Each row is where one point has got to under a steady rotation. How many steps took it there?
The counts run from 0 to 934.
[-12   9  -5   5   4   1   2  10  -9 -31   7  -8  -9  -4   2   7  -1  -5
  -3 -10  -9  -3 -11  -4   3 -18  12  -2  -8  16  14   2  -6   4   5  -9
   0   4 -12  15   3   5  -6  10 -12  -1  -7   7 -16  -4  15   4  -5   8
 -30   2  -9] | 68
[-21   8   6   8  -1   5  -6  -8 -10  -3  -2 -12  12  -4  -1  14  -6  -4
  17  11  -4   0  -5  16  15   8   6  -1  13  24   4 -14   1   4   1 -14
  10   2  11 -15   7  -1   9   8  16  -9  21   0   2   4   3  -1  10  -7
 -20  -5   7] | 828
[ -8  20  -5   1  -3  -6   1   8   0 -20 -12   5 -13  -3  -5  -1  -6  -6
  -2  -8  -5  -2 -14  14  -2 -15 -15  -5  -7  23   6   4  -1   5 -12 -16
   7   5  -5  15  12  16  -3  -4 -10   1   2  -2 -13   0   4   8  15   3
 -15 -13 -13] | 65
[-16  12  12   4   5  13   3  -1  -4  -4  -3   2  -1   5   5 -16 -18   0
  -2   0  -4   0  -8  12  10   6 -14  -4  18  31   3   0  -1   8 -13 -26
   3 -14   7 -14   3  -8  -6   2  -7  -5  13  -5   0  -3  -4  16  12  -8
  -8  -5 -13] | 132
[ 11   1   2  -8  -1  10  -7  -5 -10   2   2   3  14  -6   4 -10 -19   1
   2   1  -7   1  11   2 -14   4 -16   2   7  -4 -18   1   1   4  18 -20
   1   0  14 -13 -16 -21 -18   3  -6   7  15  -7   6 -13   7  -5 -14   4
   5 -17   2] | 877
[-14 -12 -16   5  10  -4  11  -2 -16 -11  12  -6 -10  -5   0  -6  -1  -1
   6 -13  -7   0  -7  -9  22  -8  17  -6  11  -8  20  -9  -7   4  -2  10
   4  -7  -1   1   9  -2  16   2  -3  -5   6  -2 -23  -7   0  25  -5   1
 -12   7  -2] | 447
[-15 -12 -18   0   7  -3  14   6 -16  -9   8  -4 -14  -8  -1  -3  -3  -2
   9 -11  -1   3  -3  -6  22 -11  18  -5  -3  -7  16 -10  -3   3 -11  11
  -2  -2   5   0  11   3   7   4  -5   5  11  -1 -29 -11  -4  22  -3   2
 -10   2  -9] | 446
[  1  10 -18  -6  -5 -11  -4   0   5 -11  -6   9  -8  -7 -16   1   1  -4
  -5  -8  -3   0 -15  13 -15 -15 -14   0  -7   6   5   5   6  13  -4  -2
   7   2   5  20   4   7   9 -18   0  15   4 -17 -12  -4   1   7   5   1
   0 -25 -19] | 662
[-14  18  -1  12  11  -1  -3   6  -5 -28  -1  -2  -1   2  -3  23  13 -11
  13  -8  -4  14  -7   4  -6   4   3   6  -2  11  -9  -3  -5  -3 -11  11
  -2  14  -8  -2   2   5  -8  11   3  -3   7 -10 -17 -24   8   6 -14   7
 -11 -16  -3] | 763
[ 13   8 -10   2   5 -10   8  -6  -9  -2 -33   0   7 -17  -9  22   9   0
  10 -14  -3   1  -7  27  -1  -3  -3 -11   5  -3   4 -22  -3  -8  -2  -6
  -7   6   1   3  11 -20   4   0  -6  -4   5   3   0   9  -2   7  -2  -5
  -4   4   0] | 90
[ -1   9   5   9 -10  19  -5   2   4   0   3   5  16   9  -7  -1  -8 -12
   6  -3   3  -7  -6  21   6  -7  -8   1  -5  26 -10 -16  15  15   3 -18
  -2  -6  -2   4 -11   7 -13   0   9  10  10  -4  -1   6   5  -5   6 -14
 -22 -10  -7] | 8
[-14   1 -15 -12  10   4   1   0 -16 -13  22 -16  -6 -14  -7  -4 -11  -3
   3  -5 -13  -5  -8 -10  11  -3   6   4  -8  -3   4   7   2   7  17   2
  22   7  -4  -4  21  -5   6  -1   5   6   4   2  -5  -8   8  16   3  20
 -10 -12  -1] | 794
[ -9  23   8  11 -12  -7   4   3   7  -8 -16   7  12  -2   1   2  -9  -3
  -3   8   4   8   8  11 -18   7 -10  -3   3  11 -14  -8  -5  -9 -11 -26
  -2  -8  23 -13 -12   2 -13   1 -18  -8  10   0   7   0  -4  -2   0  -8
  -3  -3  -3] | 683
[ 24   4 -13 -10   3  -6  13   1 -12   0 -11   8  -1 -15  -6  -6  -7   1
  -1 -20 -16 -11   0   6  -9 -14 -22  -6  -8 -11   5  -8   6   2  17 -17
  -3   1  -1  12   9 -18  -9  -3 -18   5  -4   1  -2   1   8  11  -8  12
  -4  -1 -10] | 468
[ -5  -7   5  13  17  11  -3  -3 -10   0  15   0  13   4   6  -3  -8  -8
   8   5   6   7  11 -11   7  13  14  -6   3 -10 -16 -21 -10   7   0  18
   0 -11   5 -19 -14  -3  -4   7  -4  -1   9   6  -6 -18   4   7 -16  -1
   3  -5   9] | 773
[ 13   5  -6 -10  10  -5  -4 -13 -13   6   7   3  11  -6   0  10   1 -19
   9   4 -15  -2  18  -1   1   2   3   0   4  -9   4 -14  -3   3  33   3
  -2   8  -5  -3  -1 -16  -8  17   2  -3   4 -10   0 -10  15   0 -13   8
 -12 -12  14] | 151
[ 18  -5 -19   1   1 -16   0  -3 -11  14  -4  14   7  -6  -6 -14   5 -12
  -1  -8  -7  -4  12   2   7 -10   4 -16   2 -23  12 -18   1  10  11  11
  -8 -11  -3   0   5  -8  -2   5  -6   7  -1 -13  -4 -12   5  15  -5  -3
  -2   2   8] | 847
[  9  -9 -10  -2   2 -10   9  -3  -9  17 -18  11   7  -9   2   0  -7  -1
  18   1   6   5  17  21  13  -1  -4  -6   4  -8   1 -24   4   4  -9   2
  -7   7  14 -16   3  -9   1   2  -1   2  22  -7 -10  -5  -9   5   1  -9
   8 -11   2] | 502
[ -1  20   8  -8 -11 -10 -12  -3   5  -3  -7  -2  10 -17  -6  -2 -20  -8
 -11   8  -6   4   8  12 -19  -5  -6  -8   3   3  -7   3 -11   3  17 -22
  20  -4   4  -3  -2   3  -4  -5 -11   1  -6   9  20   8   5  -7  12   2
  -8 -13   0] | 335
[ 12  -1  -4  -2   8  -6   6  -6 -15 -16  -6  -7   1 -13   7  32   7  -7
  19  -3  -7   0  -4   4   0  -7   5   6  -5  -8   3 -22 -14  -2   8  -1
  -8  21   7   5  -2 -16   5   6  -8  -4   4   5 -16  -3  10  -6 -29   9
  -8  -5  -2] | 218
[  3 -17 -16 -10  17  -5  12   1 -24   3  -4  -9   0 -21   3   0 -14   2
  16  -4   2  -1   6   3  20  -7   8  -2  -3 -19   5 -16  -7   1  -4   7
   6  12   7  -7  12  -9  14  -7  -7   2   9  12 -19   1  -3  18   0   5
   8  -2   1] | 918
[-20  -4  -9  -7  21  11   3   3 -17   3   7  -2  -4  -7   0 -16 -27  -3
   8  -3  -2   3   6   2  21   9  -6   0   6  -2 -10   0   8   6 -11   4
  14  -3   9 -22  14  -1   0  -3   5   6  15  -1  -9 -14  -8  21  13   7
   3 -12   0] | 923
[-14   2 -13   2   1  -7  -1   0  -9 -18 -11   5 -14 -10  -3  -6  -3   1
  -6 -19  -1  18  -8   8  10 -16   1 -12  15   8  11  10  -9   9 -17  -1
  -2  -3 -11  -4   5  -1  -3  -1  -5   4   9 -19 -11 -21  -6  20   6  -7
  -1  -9 -22] | 857
[ -4   9  -3  -9  11 -18  -7 -15  -3   1  -6   6  -9  -3  -5  -7  -4  -6
  -9   4  -4  14   4   4  10   0  -1 -16  31  -2  14   1 -15   7   2   3
  13  -4  -5  -6  12  -8   8   0  -3  -1  10 -21   1 -16  -8  11  19   0
  10 -19   0] | 853
[ -4   7 -21  -8   1  -8  11   2 -10  -5  -1  -6  -7 -15 -17  -2  -1  -1
   3 -14 -16 -14 -17   5   7  -9   2  -2  -4  -3  15  -5   5   4   2  -4
  14  -2   5   9  27  -4  20 -12   2   7   0  -1  -8   9  -1  19  10   8
 -11  -1  -6] | 791
[-15  12  -1  14   6   3  -8   2   0  -1 -14   6  18 -11 -15  -9   0  -6
  -6 -19   0  12  -2  14  -7   9   6 -16   6   0 -21  -4   0   1  -4   2
   8 -23  -5 -23   5  -2  -5   1   2   4  -1  -2  16  -7  -4  15  11 -10
   0   9   7] | 235
[-10  15   3   9 -13  -2   7   7  -3  -9 -15   8   9 -12  -2   1 -12   6
   3   2   6  10  10  15 -16  -2  -5  -4  -7   4 -14  -3  -3 -10  -8 -24
  -5  -1  19 -16 -15   2 -21   2 -18   0  14   2   3  -1  -4  -2  -6  -5
  -6  -4  -3] | 684
[ 12   4 -19  -3  16  -8   3   7 -12   4  -7  14  -2  -4  -3   7  -9 -23
  12  -7  -2   3  10  10  14  -2  -6   1 -16  -9   1 -18   8   5 -12  22
  -3  13  -9   1   9   7  -7   7  -1   7   4  -1 -22 -14   3  14  -4   5
  -1 -14   4] | 570
[ -1   1  -5  11 -16 -14  -9 -14   7  -4 -11   5  20  -3  -5  14   7 -12
   4   5  12   8   1  13  -3 -11  20  -7   6  -5   2 -28 -13   8   2   2
  -3 -16  15   3 -17  11  11  -7  -3  -2   8  -7  -4   7   0  -7  -3 -21
  -5  -5   0] | 906
[ -1  12 -18  -2   6 -12  -1  -6   1  -8   9  -1   1 -10 -22  -4  10 -10
  -6  -9 -17  -1  -7 -11 -13   7  -4  -3   0 -21  -4   3   1   2  15  14
  12 -12   6   0  12  -6  12  -5  -6   9   2 -16   2 -16   7  16 -10  12
   0 -10   9] | 245
[-10  10   6  16  18  14  15  12 -16 -19   9  -2  -6   4  13  -7 -15  -2
   4  -4  -5   1   2  -5   2   7 -10   2  -3  10  -4   3   0  -8 -11 -14
  -6   1   5 -14   5  -6 -18  14 -14  -8   6  12 -11 -13   6  15 -12  13
 -17   4  -5] | 545
[ -5  -8 -15  -2  11   9  15   1 -16 -19   0  -3 -11 -10  -3   2   5   6
   7 -24  -6  -1 -25   0   0  -7  -6   3  -3   2  -6  -2   4   3 -11  10
  -4  -7   6   6   6 -17   9 -13  -5  10  10  -6 -22 -19  -5  21 -13   6
   6  -8 -16] | 317
[ -5  14  -7   6  17 -20   0  -7  -7  -1  -3   4  -6   2  -2   1   3 -13
   4   2 -14  10  15  -3   7  13  -3  -9  19  -9  12  -7  -9  -4   3   7
  -5   2   6 -16  12 -11  -2  16  -2  -8   9 -16  -3 -22   4  14  -1   6
  -1  -5   9] | 27
[ -2   1 -17   2   1  -1  16  -3  -7 -16   6   0   2 -11  -8  -8  -2   5
  -5 -15  -8  -1 -12  -9 -21  -5  -4   4  -6 -16 -11  -2   0  -2   5   1
  -8 -15  26  -1  -4 -10   2 -14 -17   8   7 -11 -10 -14   2  15 -23  10
   3  -3  -8] | 592
[  0  -5  -2  -5   1  -5  -9 -13 -10  -6 -11  -4   4 -13   7  28  -1  -5
  21   7   6  11   2  15   8  -7  18   5  10   3   4 -15 -18   9  -6   6
  -3  14   8  -9  -6  -1   8   2   6  -5  20 -10 -15  -6  -2  -8  -8 -11
   4 -21  -4] | 632
